In the data rows, zero lies at 4.5, halfway between 4 and 5.
Here are some rows, each followed by its group. Rows of different groups can look alike.
[7 6 6 7 3 6 5 8 5 5 6 5 6 6 7 3 8 4 9 7 7 5 3 5 5 5 4 7 6 3 3 6 4 7] Zo
[6 6 5 5 3 5 3 4 4 5 2 5 4 5 5 4 5 5 5 8 4 3 1 3 4 4 3 5 5 5 4 6 1 7] Oj
[3 6 3 4 6 4 2 4 5 5 7 4 4 4 5 8 3 6 1 4 3 5 3 6 6 5 4 4 4 5 6 5 5 3] He
[2 3 3 4 5 4 3 4 3 5 4 5 4 4 3 1 4 3 6 4 5 4 7 2 5 5 6 3 5 2 4 4 4 3] XI
[4 7 6 8 3 7 3 4 4 5 3 4 6 2 4 2 4 5 6 2 5 7 6 4 6 5 3 7 5 5 4 3 5 4] XI
[4 4 5 3 5 3 6 3 4 4 4 5 5 7 6 5 5 4 6 3 5 2 2 6 6 4 4 6 7 4 7 6 5 4] Zo
[3 3 5 5 5 4 7 4 5 5 3 4 4 2 4 5 4 4 6 3 4 3 3 3 5 4 5 3 4 2 4 2 1 4] HR
[5 6 2 3 5 5 3 8 3 8 8 4 2 6 5 5 6 5 5 5 5 4 7 4 3 3 7 3 3 6 5 5 5 6] Qu
[4 3 5 5 4 4 2 4 4 6 1 3 3 2 2 4 3 3 5 4 2 4 4 4 3 3 5 4 4 3 4 5 2 6] HR
[9 7 6 4 3 4 7 8 4 3 5 6 5 7 7 2 8 5 7 6 7 4 3 3 4 4 2 6 6 8 4 5 4 7] Zo
[4 4 3 6 4 3 4 3 6 4 5 3 6 4 6 8 2 7 5 2 6 6 2 7 4 4 5 3 6 5 4 7 5 2] Mc
[5 5 5 5 3 7 3 6 3 4 4 4 4 5 5 4 6 4 6 7 6 2 3 4 5 4 2 5 7 5 6 7 5 6] Zo
[4 3 3 3 4 2 3 4 4 4 4 3 2 4 2 6 4 4 3 4 2 4 6 3 6 2 5 4 1 1 4 3 3 4] Vx
[2 5 2 5 4 4 4 3 7 5 5 3 5 3 6 4 4 3 6 4 4 5 5 5 5 7 5 3 6 3 3 2 5 4] XI
[3 4 4 6 3 4 3 4 4 5 3 4 7 3 5 6 3 6 5 5 5 4 3 5 4 6 5 4 8 5 5 7 6 3] Mc
[2 3 5 3 5 4 4 3 4 6 5 4 6 5 3 6 2 4 2 4 3 8 3 6 4 5 5 4 4 6 4 5 5 4] He
[7 8 4 4 3 4 7 6 4 5 7 7 4 6 5 5 8 3 5 7 6 5 2 3 6 3 3 7 4 4 5 5 4 6] Oj
[6 2 4 4 4 3 5 5 4 5 5 7 6 7 7 4 4 3 5 5 5 5 7 2 4 6 5 4 6 3 3 4 5 3] Ab
[4 5 6 6 5 6 3 2 4 5 4 7 6 3 3 3 4 6 5 2 3 6 7 2 4 7 4 7 5 4 5 2 4 4] XI
[6 7 5 6 2 7 6 6 4 2 4 6 4 7 5 3 7 3 5 6 7 2 2 5 4 2 2 7 4 7 5 3 4 7] Oj
[5 5 5 5 6 3 5 4 5 3 3 6 6 5 6 6 5 5 4 5 6 2 3 5 3 4 4 3 7 4 6 6 3 6] Zo
[4 5 3 5 5 5 4 2 6 5 4 4 6 2 7 4 4 5 4 3 7 6 3 6 4 6 7 3 7 8 4 7 7 1] Mc
[5 5 3 3 5 4 3 6 4 7 6 3 3 5 7 6 6 5 5 5 3 4 7 6 3 5 7 2 5 4 3 4 6 6] Qu
[5 8 6 6 4 9 4 4 4 4 4 7 7 3 5 4 5 5 5 3 6 7 6 5 7 6 3 7 7 7 4 2 5 6] XI
[3 2 3 4 5 1 5 6 5 3 6 3 5 5 3 6 5 3 6 6 4 6 8 2 5 7 5 4 6 2 2 4 6 3] Ab
[4 5 5 5 4 4 4 3 5 5 2 3 4 3 2 2 5 3 5 4 3 7 5 5 6 4 4 5 3 6 3 4 3 5] Oj
[7 3 4 5 5 3 6 4 6 3 3 6 3 4 4 5 3 6 3 4 3 1 2 5 6 5 4 3 5 6 6 7 5 3] Zo
[5 5 4 7 5 8 5 3 4 6 5 5 7 4 6 6 2 3 2 2 4 5 3 6 2 5 7 4 5 5 7 7 7 3] Mc
[5 5 3 4 6 5 3 3 3 3 2 4 7 1 6 6 4 4 4 4 4 5 3 6 4 4 5 3 6 5 6 6 6 4] Mc
[4 4 4 3 7 7 5 5 5 6 7 4 5 8 3 4 5 4 3 7 3 7 5 6 5 3 6 4 4 6 3 6 7 5] He
[5 3 5 3 4 4 5 3 4 6 5 3 4 4 4 3 4 5 7 4 5 5 4 5 5 5 4 7 3 6 4 4 3 6] Oj
[3 3 4 5 5 5 4 8 6 7 8 5 4 6 3 5 6 7 3 6 5 6 5 8 5 6 8 4 5 5 4 5 5 6] He
[7 6 6 5 4 3 5 4 4 3 2 5 5 5 4 6 5 4 4 6 5 3 3 3 5 4 3 7 7 5 5 5 6 5] Zo
[3 3 3 4 5 5 5 3 4 1 4 4 3 3 3 5 4 5 5 5 2 4 6 3 5 3 5 4 3 3 0 3 2 3] Vx
[5 6 3 2 6 4 2 5 6 5 7 5 5 6 3 5 5 5 2 3 4 5 6 5 3 3 5 3 4 4 4 7 6 7] He
[4 7 4 5 5 4 4 3 5 3 4 5 7 4 5 6 4 7 4 4 6 5 2 7 3 6 6 2 6 5 6 7 4 3] Mc
[2 4 1 4 2 7 3 3 4 5 5 3 5 3 1 8 3 5 0 3 5 6 4 6 5 4 6 2 5 4 5 5 5 4] He
[4 4 4 5 5 4 5 3 7 6 5 5 5 5 4 5 3 5 1 4 2 4 6 6 5 5 6 2 3 4 5 6 5 4] He
[3 4 3 4 5 4 4 5 5 5 5 4 5 5 4 6 2 5 2 3 4 5 3 5 4 5 6 5 3 6 6 7 5 6] He
[6 5 6 5 2 3 5 3 4 5 2 4 2 3 2 3 5 4 5 4 3 2 3 3 5 1 2 7 3 4 3 4 1 4] Oj
[3 2 5 4 4 3 3 4 6 6 3 3 3 3 3 5 3 3 4 2 1 6 6 3 4 3 5 3 3 3 1 4 3 3] HR
[5 3 2 6 5 6 4 2 5 6 4 5 7 3 6 7 3 5 1 4 6 6 2 7 4 6 6 2 5 8 5 8 6 3] Mc
[4 6 7 5 4 4 5 3 4 4 4 5 6 5 8 7 4 6 6 7 7 3 3 7 5 8 4 4 8 8 6 9 6 4] Zo
[6 4 5 5 5 3 4 4 4 5 5 4 4 4 3 4 4 5 5 3 3 5 4 5 7 4 6 4 2 4 6 4 2 6] Oj
[4 6 6 7 4 6 6 2 6 4 4 4 6 2 3 4 3 6 6 3 5 5 6 3 4 7 3 7 4 5 4 2 6 4] XI
[8 7 6 6 6 5 7 6 5 3 6 7 4 6 6 5 9 3 4 6 6 3 4 4 5 3 2 7 5 6 4 5 3 7] Oj
[3 4 4 6 4 4 6 3 4 5 4 4 7 2 6 4 3 6 5 3 6 2 4 4 2 6 4 3 5 4 8 5 7 3] Mc
[5 7 2 7 2 4 5 3 5 6 3 7 7 5 7 5 4 6 6 5 4 3 2 5 5 3 5 5 4 5 6 8 3 4] Zo
[5 3 4 4 4 5 4 4 4 3 4 6 7 2 5 5 2 6 5 5 7 3 2 7 5 7 5 3 6 5 6 8 5 2] Mc
[4 2 4 4 6 2 3 6 5 3 5 4 3 5 3 5 4 4 4 4 6 5 7 4 3 4 5 4 6 2 3 2 3 3] Ab
[4 2 6 3 6 3 5 4 3 4 3 3 3 3 4 4 3 3 6 2 3 1 4 5 5 1 3 7 3 2 5 5 2 4] HR
[6 2 4 4 4 5 5 3 4 6 2 2 3 3 2 3 3 5 5 2 5 2 3 4 5 4 3 3 5 3 3 5 3 1] HR
[3 5 4 4 5 5 5 3 6 4 2 4 5 2 5 2 2 4 6 6 4 6 6 5 5 6 3 5 4 6 2 2 5 3] XI
[5 6 5 9 5 3 7 3 5 4 3 7 8 5 8 7 6 6 5 6 7 5 4 7 5 8 3 4 7 7 7 7 7 4] Zo
[4 6 3 2 7 5 4 6 5 5 7 5 5 5 3 6 5 6 4 3 5 8 6 5 5 5 5 4 3 4 4 5 6 4] He
[4 5 5 3 5 8 4 5 5 5 6 5 5 7 4 5 5 6 2 4 5 5 5 4 3 5 6 4 3 6 6 6 6 5] He
[2 3 5 5 3 3 1 3 6 3 3 1 2 3 1 4 3 4 3 0 2 0 4 5 3 4 5 4 3 1 3 3 1 1] Vx
[8 4 5 3 4 4 5 4 3 6 4 6 3 4 3 5 6 4 5 4 4 5 4 5 7 1 4 5 4 3 5 4 2 5] Oj
[3 5 4 1 7 2 6 7 3 6 6 6 4 7 6 6 6 3 5 7 5 5 8 3 5 7 6 4 4 5 3 4 7 4] Qu
[4 5 4 4 6 5 2 5 3 4 6 3 3 5 6 5 3 5 4 6 5 5 6 4 6 4 6 2 2 4 7 4 5 4] He
[3 3 5 5 2 5 5 5 4 5 3 4 7 3 4 4 4 6 4 3 4 5 5 2 5 7 3 6 4 5 4 4 3 5] Oj
[8 8 6 6 6 7 5 8 6 4 6 8 6 7 6 2 7 2 8 9 9 4 4 5 6 2 2 6 4 7 5 6 5 8] Oj
[3 5 7 5 7 5 4 6 5 6 9 5 5 8 4 5 6 5 4 4 3 5 6 6 5 1 7 6 2 6 5 3 7 6] He
[4 4 5 5 5 3 3 3 4 3 3 6 4 2 2 3 3 5 4 3 3 5 5 4 4 3 3 7 4 5 2 3 4 5] Oj
[3 4 5 4 6 6 3 5 4 4 4 4 6 3 4 6 3 5 4 2 3 5 5 5 3 3 7 2 6 5 4 7 5 4] He
[7 8 7 5 2 7 6 8 4 5 6 8 4 7 7 7 8 3 7 8 8 8 3 5 6 3 1 6 6 7 4 4 3 9] Oj
[8 5 5 4 2 8 6 7 5 4 5 7 4 7 6 5 8 4 7 7 7 6 3 4 6 6 1 9 5 5 4 5 6 7] Zo
[3 3 4 4 5 4 5 4 4 4 2 3 2 3 2 5 5 3 6 4 2 3 5 5 4 4 4 4 2 2 4 5 1 4] HR
[2 4 5 4 4 3 3 3 5 4 4 4 5 4 2 4 3 4 4 4 3 6 6 3 3 7 6 6 5 3 4 2 4 3] XI
[3 7 5 4 4 5 3 6 5 6 7 6 4 4 4 5 5 7 2 4 3 8 6 6 4 4 7 5 2 5 6 5 7 5] He
[7 4 4 4 6 4 6 7 4 6 7 4 3 7 6 3 7 4 3 4 5 4 7 6 4 3 5 2 3 4 5 7 6 5] Qu
[3 6 4 3 6 4 3 4 3 5 6 6 5 5 3 2 3 3 4 4 5 6 3 9 5 5 8 2 4 6 6 5 4 5] He
[4 4 4 4 5 4 5 7 3 4 6 5 4 7 4 5 4 5 3 7 5 7 7 3 4 5 6 6 2 4 6 5 7 6] Qu
[5 5 5 6 4 3 3 4 4 3 3 3 4 4 4 4 5 3 5 4 5 3 3 4 5 4 4 7 4 5 2 4 1 4] Oj
[4 3 5 4 4 5 3 3 5 7 2 5 7 3 5 2 5 6 7 5 3 6 6 4 6 6 4 5 4 4 4 2 4 4] XI
[5 2 3 4 6 3 5 6 6 5 5 4 6 5 6 5 4 3 4 5 6 5 6 3 4 6 6 3 4 1 3 2 6 4] Ab
[5 5 6 4 3 3 7 5 5 4 5 6 4 6 7 3 6 3 6 4 5 3 2 4 5 4 4 2 5 5 6 5 3 7] Zo
[8 5 7 4 4 5 6 8 4 5 5 8 3 7 7 6 8 3 8 7 8 4 3 5 6 5 3 8 5 7 4 4 4 7] Zo
[4 6 5 6 5 4 5 3 6 5 4 4 4 2 4 4 4 6 4 5 4 5 5 4 5 7 4 7 4 4 5 3 3 5] XI
[4 8 6 5 5 6 7 3 6 5 6 7 8 2 6 5 5 5 7 4 4 5 5 5 6 6 5 8 5 5 3 2 5 6] XI
[6 5 2 6 5 4 7 6 5 4 3 7 7 3 9 5 5 2 3 5 9 3 5 7 3 7 5 4 8 6 5 6 6 4] Zo
[4 2 4 6 6 5 6 3 4 4 6 1 2 2 3 4 4 2 4 3 3 3 5 4 3 4 4 3 3 0 4 5 4 2] Vx
[3 1 5 4 5 4 4 4 4 4 5 3 5 4 2 4 3 4 2 5 3 5 7 3 4 4 5 4 3 4 4 4 3 3] XI
[7 6 7 5 4 6 7 6 2 6 5 6 5 7 5 4 7 3 5 3 6 4 2 3 4 3 3 6 6 8 5 5 3 6] Oj
[4 4 2 5 6 5 5 4 5 6 5 4 5 4 6 4 5 4 4 4 4 6 7 2 4 7 5 5 4 3 1 3 5 3] XI
[3 3 4 5 2 4 3 4 3 3 6 3 5 3 4 3 3 3 3 1 3 6 4 6 4 3 4 3 5 4 6 5 5 4] He
[6 6 3 3 6 6 2 6 4 5 6 4 5 5 2 6 3 5 3 6 5 6 5 8 4 3 6 3 2 5 5 3 6 7] He
[3 2 3 6 5 2 4 4 4 5 4 4 7 4 5 4 3 6 6 6 4 6 8 2 5 6 6 4 5 5 4 2 6 3] XI
[3 5 4 3 7 3 3 7 5 7 7 5 2 6 3 6 6 7 5 7 4 7 7 4 2 4 6 4 4 5 4 5 6 7] Qu
[3 7 3 4 7 4 5 6 4 5 6 5 4 4 3 7 5 5 2 5 4 6 5 6 3 2 8 4 4 6 6 5 7 6] He
Which 4 groups are nearest to each row below, nearest first, going by the distance to the group's nearest row?
[5 3 5 5 6 6 5 3 5 2 2 3 5 5 2 5 3 5 3 4 5 4 4 2 4 3 5 2 4 2 3 7 4 4] ~ XI He HR Vx
[8 7 6 6 4 4 6 7 5 4 5 8 4 5 5 5 8 4 6 7 6 5 4 2 5 4 2 7 5 5 4 6 3 6] ~ Oj Zo XI Ab
[5 5 5 4 3 3 6 4 6 3 3 3 4 5 4 5 6 4 5 5 6 3 3 3 3 5 4 3 6 6 5 8 5 5] ~ Zo Mc Oj He
[3 2 5 3 5 4 5 3 5 4 4 2 4 3 4 6 4 5 4 3 4 5 6 3 4 4 6 3 4 2 1 3 3 3] ~ HR Vx XI Ab
[6 3 5 2 5 5 3 3 5 3 4 3 2 1 2 5 4 2 2 4 4 4 4 2 4 3 2 5 5 3 4 4 2 4] ~ HR XI Oj Vx
[4 4 5 2 5 6 4 6 5 4 5 3 5 6 4 4 5 2 3 5 4 7 5 6 4 4 6 4 3 5 5 5 6 4] ~ He Qu XI Oj
[5 4 4 2 5 3 4 6 2 5 8 6 6 6 5 3 4 5 2 5 2 1 6 6 1 2 7 4 4 5 6 3 8 5] ~ He Qu XI Ab
[3 3 2 3 5 5 5 4 6 6 4 4 4 5 3 7 4 4 2 3 4 4 5 6 6 4 6 4 3 3 5 5 3 5] ~ He Oj Vx XI
[3 3 6 4 3 4 2 4 3 3 5 2 2 4 3 3 2 3 3 3 4 3 4 2 6 2 3 3 3 2 5 4 4 2] ~ Vx XI He HR
[7 7 7 5 4 5 7 6 6 8 4 7 4 6 6 5 8 3 8 8 5 3 4 5 5 5 4 5 4 6 6 6 4 6] ~ Zo Oj Qu XI
[4 6 4 5 4 4 3 4 5 3 5 6 8 3 6 5 2 8 4 5 5 6 2 8 6 4 5 3 3 6 5 8 7 3] ~ Mc He Zo Oj
Which 4 groups are nearest to each row below, nearest first, going by the distance to the centre of the group?
[3 3 6 7 5 3 3 4 2 2 4 5 5 3 3 3 4 5 5 5 3 6 6 3 5 4 5 6 4 3 4 0 5 3] ~ XI Ab Vx HR
[5 2 3 2 2 2 5 4 3 6 5 3 2 6 3 4 4 4 2 7 1 3 7 3 4 3 5 2 3 2 3 3 5 3] ~ Vx Ab HR Qu
[9 9 6 4 1 6 8 8 3 7 8 8 3 9 8 5 9 5 9 8 9 6 4 3 5 4 4 9 5 9 5 6 6 8] ~ Zo Oj Qu He
Which 5 groups are nearest to each row below, nearest first, going by the average distance to the group's rows?
[5 4 5 6 2 6 7 6 5 4 4 5 2 4 2 4 4 2 7 5 4 4 2 2 6 2 1 6 6 4 6 4 3 5] ~ Oj HR Zo XI Vx
[4 6 5 5 5 9 6 4 6 4 6 6 7 3 4 2 5 7 5 4 5 8 6 2 5 7 2 9 6 4 3 1 4 7] ~ XI Oj Ab He Zo
[4 4 4 2 6 4 3 6 4 5 6 3 3 5 4 5 5 6 4 4 4 5 6 6 4 6 6 5 4 4 5 5 5 6] ~ Qu He Ab XI HR
[4 6 4 5 4 6 4 5 6 4 5 6 6 3 4 6 2 6 5 4 6 5 3 8 3 5 6 3 4 6 5 6 7 2] ~ Mc He XI Zo Qu
[5 4 5 1 5 4 6 6 3 6 7 6 4 6 5 5 6 5 5 6 5 5 7 4 2 6 6 6 4 3 6 5 7 6] ~ Qu Ab He XI Zo
[4 5 4 7 6 6 5 3 4 5 2 3 8 5 4 4 4 4 2 3 6 3 2 6 4 6 4 2 5 7 5 6 6 2] ~ Mc He XI Zo HR
[5 5 4 5 6 7 5 6 5 6 5 5 3 6 3 3 5 3 3 5 4 5 6 4 3 4 5 3 4 3 3 4 6 6] ~ Qu He Ab XI HR
[4 5 4 4 4 4 5 2 5 4 5 4 7 3 7 6 3 6 4 5 6 4 3 6 4 5 5 4 4 8 7 8 7 3] ~ Mc He Zo XI Qu
Which 4 groups are nearest to each row below, nearest first, going by the average distance to the group's rows?
[6 6 5 5 3 4 6 4 5 5 4 5 5 5 7 4 6 4 4 6 7 5 2 6 5 7 3 3 5 6 5 4 4 5] ~ Zo Mc Oj XI
[3 4 3 3 4 3 3 4 4 4 4 4 5 2 6 4 5 6 8 2 2 5 6 5 6 5 3 4 2 3 3 3 3 4] ~ HR XI Vx Ab
[3 4 4 3 6 5 3 4 6 4 3 4 6 3 5 5 3 3 5 4 4 3 6 4 6 6 6 5 5 4 4 5 5 4] ~ XI Ab HR Mc
[3 6 3 7 5 6 3 5 5 7 6 5 7 3 4 5 5 5 2 1 3 6 4 5 4 6 8 5 4 7 5 7 7 6] ~ He Mc XI Qu
Which 5 groups are nearest to each row below, nearest first, going by the distance to the group's nearest row?
[4 3 4 5 5 6 5 3 6 1 4 4 7 5 5 5 3 7 4 3 7 5 2 6 5 7 7 5 4 5 5 8 7 4] ~ Mc He Zo Oj XI
[5 4 3 4 6 4 5 4 5 2 4 3 6 3 8 6 3 5 4 4 7 3 2 9 3 7 6 3 4 5 6 7 5 1] ~ Mc Zo He XI Ab
[4 4 4 6 5 3 5 3 4 2 4 5 5 4 6 3 4 4 3 3 6 2 3 6 3 6 3 3 4 5 5 5 5 3] ~ Mc Zo He Oj XI
[5 4 3 2 8 5 3 6 5 6 8 5 4 7 4 4 7 5 3 7 5 6 7 7 4 6 8 3 4 6 5 4 7 7] ~ He Qu Ab XI Oj
[9 5 6 3 3 5 8 9 4 6 4 8 5 7 6 5 7 1 6 8 6 4 4 5 5 5 3 5 6 6 6 5 4 6] ~ Zo Oj Ab Qu He
[6 5 6 3 7 5 6 6 6 6 8 4 3 8 6 5 8 4 3 6 6 6 8 6 3 3 7 3 6 5 5 5 8 7] ~ Qu He Ab Oj Zo
[4 4 3 4 5 3 4 3 3 3 4 1 2 3 3 4 4 1 5 4 4 4 4 4 4 2 5 3 3 3 3 3 1 2] ~ HR Vx Oj XI Ab
[5 8 4 1 7 5 4 6 5 5 6 5 3 8 4 5 7 4 5 7 3 9 7 5 5 3 6 4 3 5 5 4 4 4] ~ He Qu Oj XI Ab
[8 5 7 4 4 5 5 5 3 5 5 5 3 4 4 2 6 3 4 5 4 1 2 4 5 2 3 5 3 4 3 5 3 4] ~ Oj Zo HR Qu XI
[2 6 8 6 5 5 3 1 5 5 2 4 6 3 4 5 3 6 7 5 3 6 6 3 4 8 5 6 4 5 4 2 5 4] ~ XI Oj Mc He HR
Which 5 groups are nearest to each row below, nearest first, going by the distance to the centre of the group?
[5 4 5 4 5 3 7 4 4 5 2 3 6 5 7 4 5 3 6 5 6 2 2 5 5 6 3 3 6 5 6 5 5 4] ~ Zo Mc Oj XI HR
[2 3 4 4 4 5 4 3 6 7 5 3 5 6 4 3 4 5 5 5 4 3 7 3 6 5 6 4 5 3 3 4 2 1] ~ XI Ab HR Vx He
